Where one turn sends some rows of the set: a few examples, then the rows asked
suvu: [ -4.1  18.7 -23.6  -4.5   9.4   4.0 -24.4  -3.8  -2.8 -16.0  16.7  -7.6
 -12.6 -30.4  23.9]
muda: [  3.9  -4.9  -9.3  29.1  -8.6  21.4  -3.9  24.6  -3.9 -15.3   6.5  23.1
  23.5  -9.2  28.1]
sib: [  0.0 -22.5 -15.9  12.3 -14.9  35.4   4.6  25.4 -10.5  -7.2 -12.8  16.8
  22.6  -4.1  10.6]
rudiv: [ -9.6 -18.2 -13.2  -6.2  20.3  14.1 -10.7 -21.9  -7.9 -16.8 -12.5 -14.8
   3.3 -26.4   9.2]
gori: [ -3.3   5.5  26.5   9.4 -24.7  31.2  14.9  27.6  -1.6   0.3   1.8  13.9
  14.5   6.4   4.3]
ven: [ -2.9  -1.3 -24.5  -2.8   9.2  23.2   4.0  -7.2  31.0  -3.1  17.4 -11.6
  -7.8 -21.0 -10.0]
nok: [-31.7  12.8   9.8  14.1 -13.5  35.5   0.0   1.2  12.5  -9.2  23.5 -10.5
 -13.1   5.6   2.8]
Dabup: [ -8.4   6.5   4.3 -17.9 -10.0 -13.7   0.9  -0.5 -16.0 -10.0  15.7  -9.8
 -26.8  20.1 -10.1]
Vifug: [-25.6  15.0 -11.5 -22.9   7.7  -4.8   8.3  -6.2 -10.6   7.5  16.7   6.5
  24.8  13.9 -18.6]
Toz: [  0.0   5.4  10.5 -17.3 -12.6 -10.6   2.6  -5.8 -13.5 -10.0  14.4  -4.2
 -30.1  25.0  -2.9]
Dega: [ -1.7 -43.5  -7.9  -6.3  18.0  22.8  -6.4   7.5  -9.6 -26.2   8.3  -2.5
   8.7   7.7  31.0]
miv: [-14.2 -28.1  -6.8  20.7 -16.6  14.5  15.4  -3.0   1.2   0.0  14.2 -11.4
  32.9   8.2  13.0]
nirom: [  0.5  27.1  20.5   3.8  11.0  16.4  -2.8  -5.6   5.9  16.5  35.1 -11.1
  10.1  10.2  -6.0]
dasi: [  9.5  10.8 -17.5 -23.8   2.1  -2.4  15.0 -22.2  -0.6  -3.8 -19.3  14.7
   6.4  18.9   3.7]
sapi: [ -0.2  -0.7   9.1  15.4  19.1   9.6  -0.9  12.2  -6.0  15.3  23.7 -15.6
 -11.8 -34.7   9.8]
Sakup: [-13.6 -13.2   4.7  19.6   2.8  12.2  -4.8  10.5  -7.3  11.3  35.2   5.0
  -7.9  30.6  -3.3]
sinov: [ 17.3  10.1 -16.9 -28.4  -6.1 -11.8   2.9 -11.5 -22.9  -2.8  -0.7   1.8
  11.1  24.7   4.1]
Kag: [ -8.6 -17.0 -14.1  -5.3  -8.0  25.4  -1.6  13.1  -9.2  19.6 -19.1  16.0
  31.8  -5.9  17.6]
Rom: [ -8.2  12.7 -19.6  -6.2  22.9  18.0   0.2 -14.3  -9.5 -12.8   1.8 -12.5
  -4.7 -40.3  15.8]
bog: [ -6.1  12.8 -14.5 -30.4  17.6  27.1  16.1  -5.4  15.2 -29.4  -0.5   6.8
  -7.7  -1.0  27.7]
zuro: [ -4.1   0.1  16.3  13.4  22.8  10.9  -3.3   3.6 -12.5   9.0  23.5 -14.6
 -11.6 -33.9  13.8]
Gimi: [-22.0  19.9  12.2 -11.5   8.1  21.5  20.2  21.8 -12.6  -3.6   4.3  -4.5
  19.6 -11.2  44.3]
duli: [ 10.5  21.5  -7.1 -17.4 -11.4 -10.5 -15.7   2.5 -16.2 -23.7   7.6  10.4
  18.1  23.9   2.2]
vaput: [  3.1   5.6  -0.9 -37.4  15.7  13.7  -0.7  10.1 -15.6  11.2  10.1   5.4
  36.7  10.9  31.8]
Duner: [ 26.3 -16.5   5.4 -16.4  17.5   2.5 -11.0  10.6  -7.9  -6.4  17.7 -31.4
  -1.4   3.6  28.4]
zisi: [ -3.5  -3.8  -4.4 -19.1  12.0  15.7  11.3  31.9   0.0 -31.4  -1.5  19.6
 -16.7  20.7   2.2]
taf: [ -2.3   8.7  24.3  11.9 -26.0  25.3  22.0  24.1   0.0  -3.7   1.8   6.2
  18.0   8.4   1.5]

gori -> zuro
duli -> muda
Duner -> zisi
Now find these:
nok -> nirom
ven -> Vifug
Dabup -> taf
Dega -> bog
rudiv -> dasi
Rom -> sinov

